122  102  129  133  135  111  137  123  133  128
127  107  127  125  137  117  139  121  140  121
125  103  133  133  143  113  137  123  143  126
125  105  132  135  135  114  136  124  135  122
Rows and columns are numbered from 0.
The top-left entry: 122
The bottom entry of the column that holds the smallest entry: 105
The entry in row 2 and column 0: 125
Give the entry directly below the smallest entry.
Answer: 107
Give the entry in the bottom-right corner.
Answer: 122
Give the top entry of the column that holds the smallest entry.
Answer: 102
Give the entry just right of 107.
Answer: 127
The entry at row 0, column 2: 129
The entry in row 1 and column 0 -> 127
Give the entry in the bottom-left corner.
Answer: 125

B = [138 138 142 110 115 124 115 135 110 149 105 110 146 149 109 144]
The 1st entry from the left?
Answer: 138
The 3rd entry from the left?
Answer: 142
The third entry from the right: 149
The second entry -> 138
The last entry?
Answer: 144

a =
140	144	145	142	140	144	144	142
142	142	142	141	147	145	138	146
147	141	145	140	141	140	143	146
138	145	141	145	150	140	148	145
141	148	142	148	144	143	150	141
146	139	143	141	148	146	148	146
145	145	143	145	140	140	149	145
141	140	143	141	145	145	140	149
Which number is the last entry, reading row by row?
Answer: 149
Which number is the first entry, reading row by row?
Answer: 140
Which number is the 2nd-last entry, reading row by row?
Answer: 140
Which number is the 5th entry from the end, reading row by row?
Answer: 141
The smallest entry in the last column is 141
The largest entry in the first row is 145
Which number is the bottom-left entry?
Answer: 141
Which number is the top-right entry?
Answer: 142
The smallest entry in the first column -> 138
The largest entry in the first column is 147
